D: 3 groups of rows, each row roughly a mix of its group's hidden directions:
D (98 x 10):
[[ 21  -3 -10 -23  30  -2  -3  43  -9 -39]
 [ 30  19 -16  17  -3 -29 -22  16  37  27]
 [  7   6 -21   8  -3  33   8  25  10  55]
 [-12   7  17 -33   2 -29  -3 -15 -36 -39]
 [-38   7   6 -11   1 -27   5  46 -10 -28]
 [ 14  12   1  20 -29 -38 -13  42 -18  11]
 [ 32 -25  36   6 -17 -25 -19 -24 -14 -21]
 [-36 -18   2 -17  12 -31 -26 -19 -24 -29]
 [-29   7  30 -42  12  15   6  10 -37  -8]
 [-34 -12   8  38 -10   5  12  47 -10   5]
 [ 26 -20   8   4  35 -28 -43   2  -7  18]
 [ 33 -60   9   8   6   5   2   6 -20 -14]
 [  1 -10  20  46  -4  -5 -45 -11   6 -25]
 [-18 -21 -19  21   0 -37  12  39  22  19]
 [  3 -34  25  15 -16   8   6 -55 -11  -4]
 [ 45 -12 -11 -42  -2  -9 -31 -10   9  13]
 [ 23 -25  23 -18   2   3   7 -21  23  49]
 [-49  17  -5 -14   9   5   5 -29  37 -14]
 [-38  19  17 -24  -6 -39 -11 -19  16  23]
 [-33 -17 -23 -30 -16 -25 -38   2  17  -6]
 [-24  -4  -5 -12  -2 -40 -46  17  19 -20]
 [-14 -40 -28   9   7 -25  10  21  26  30]
 [ 31   8  41   8  14 -26   2  37 -18  12]
 [ -4 -15 -12 -30 -41  -7   1 -14 -26 -40]
 [ -9   5   2 -19  19   0 -26 -47  28  32]
 [ 19 -26  33  25 -42   2 -18  -5 -11  22]
 [ 28  29 -48   9  16  10   6  25  -9  20]
 [  8 -16 -12 -11 -32   4  11  14 -49 -35]
 [ -8   7  22  15 -23  15  20 -47  -8  35]
 [  5  35   2 -36  26   0  -5 -30 -25 -26]
 [ 29  -5  13 -14  16  11 -10 -14 -44 -40]
 [ 25  18   3 -23  23 -11  -8 -25 -33 -39]
 [ 35   9   4 -27  20  35 -28  27  14   7]
 [ 17 -15 -14   2  -2   3  21 -23  51  35]
 [  9   3 -13  15  62  22  11  10  21   3]
 [  4  45  -6   4 -22   8 -40  27  17  15]
 [ 20  51  11 -28 -22   8 -22 -13 -13 -17]
 [-24 -31  43 -30   4 -29  13  10   1  -7]
 [ 22  29   2  14  -8  29 -48  21  11  13]
 [ 10   8  -5  16  -5  18 -64  24  -7   3]
 [-18  27  13  -6  39  -2  19   0 -43 -24]
 [-40  -3  -1  23 -16  24 -14  27   0 -40]
 [-41   7  -3 -14  18 -43 -14  25  22  -6]
 [-35   5 -19  11   1 -30  42 -11 -31  -2]
 [  8 -20  14  34 -12  -5  16  41  20  34]
 [ -2 -36  21   7   2  -7 -10 -24  17 -52]
 [  7 -14 -25 -14  29  -1 -23  38   6 -40]
 [-33 -17 -25 -36   3  31 -13 -12 -11 -28]
 [-10 -10 -27 -44 -21 -10  10  37 -17 -20]
 [ 34  33  29 -10  13  -3  41  12 -16   0]
 [-19  29  13   9 -27  22  37  30 -14 -18]
 [ 11  55  10   1  -1  36  27  10   1  -3]
 [ -3  28  29 -27 -10  22 -20  14 -42  11]
 [  3  -7  24  13  42 -17 -42 -17  24  -6]
 [-56  20   1   7  -5  11   7 -15  39   1]
 [ -6  43  27 -16  15  -2  19   5 -34 -28]
 [-15  40  -8 -19  -3 -28  15  11  -7  45]
 [  7 -18 -19  17  -5   3 -37 -32  34  30]
 [-19   8  16 -43 -16 -26 -15  14 -21 -35]
 [  8  -6  31 -51  20  -5   9   7   1  35]
 [ -1 -19 -21  35  25  17  -1   4  30  40]
 [-12 -10   4  12  -6  32  47  10 -37 -20]
 [-14 -18  -8  43  18  11 -32  33  -1  23]
 [  8 -30  14  24  -9 -23 -33  29  20  29]
 [-21 -12  44  31  -5  -1  -2 -43  -9   7]
 [ -2   0  17 -28  13 -59  14 -18   7  -9]
 [-39 -13  40 -25  -3 -32   7   4  -5 -22]
 [ 24 -21  33  10   7 -39  18  30  -3  21]
 [ 35 -29  14  -6   9  -7 -31 -37  13  24]
 [  5   9  45   4 -24 -26  28  33  11   8]
 [-36 -28  12 -34  32 -16  26   5  -9   1]
 [  6 -31  17  23 -22 -15  20   0 -49  12]
 [ 32 -44  29  37  -2  -7  -9  -8 -11  -3]
 [ -8 -29   4  34 -34  -7  15  11   4  43]
 [-29  31   2   6 -20  29  32  18 -19 -26]
 [ 30   1  18  -3  -7   5 -48  32  15 -26]
 [  2   2 -37  38 -45  17  -7  18   4  -5]
 [ 17   4 -24  29  27  38   4   4  19  34]
 [ -4  19 -11 -19  11 -45  30  22 -24  24]
 [ 12 -11  -3  10   6  -3  -4 -14  56  41]
 [ -5 -40  22  19 -36   5  12 -29 -24  11]
 [-28 -27 -19 -20  11  -3 -29 -32  28  22]
 [ 33 -29  10  -4 -47 -21 -12  18  16  11]
 [ 31 -28 -38  12  -7  29  18  10 -27   2]
 [  6  11  12 -23  17 -31  -7   3 -28 -50]
 [-61   3 -18  19 -11   3  28   0   9   8]
 [ 22  30  -5 -43  28   3  -8   2  24  27]
 [ 19  27 -13 -26  14 -17  16  17 -12  49]
 [ 15  27 -24  -1 -18  44 -26 -14  29   7]
 [-16  13 -17   3   0 -40  38   9 -34  20]
 [ 15 -10  26 -25  46 -36  -5  -1  14  16]
 [-10  28  11  25 -22   6  21 -32   8  42]
 [ 19 -39  -6 -31 -13  16  16  11 -36 -21]
 [-24 -18  12 -18 -34 -27  40  -4  -6 -23]
 [  5  46   4 -25  10  11 -24 -36  25  -4]
 [ 12  33   7 -28   7   2 -23 -41  32  13]
 [ 38  30 -20 -10 -33  -2 -25  -8  17  23]
 [-22  20  22  13 -18  -3  22 -38   4  42]]
one row of each group, then the others: which group is each in?
[-16 -31 -14   9  39 -26   9  32  24   9] | <61>
[ 16 -16  26  31 -45 -22 -18   7 -17  11] | <105>
[-11  -1  35   0 -24 -26  45  28  -8  -8] | <50>

[ 19  24  -1 -35  26 -18  16  -9 -44   4] | <105>
[  0 -54 -26  10  -8  -7 -14  12 -35 -10] | <50>
[-25 -15  14  37  14  27  12   3 -22 -38] | <61>
[ 30  12  -3  -9  40  -7   4  45   0 -25] | <61>
[ -7 -22  14  24 -43  -9   3  38  23  17] | <50>
[ 24  30  43  -6 -22 -20   3   8 -28 -20] | <61>
[-38 -11 -38  -8   2  16 -19 -39   8 -15] | <50>
[  0 -37  20  15 -24 -41 -34   2   0  -8] | <61>
[-12  38   0  -7 -10  29  51  -4  -4 -17] | <50>
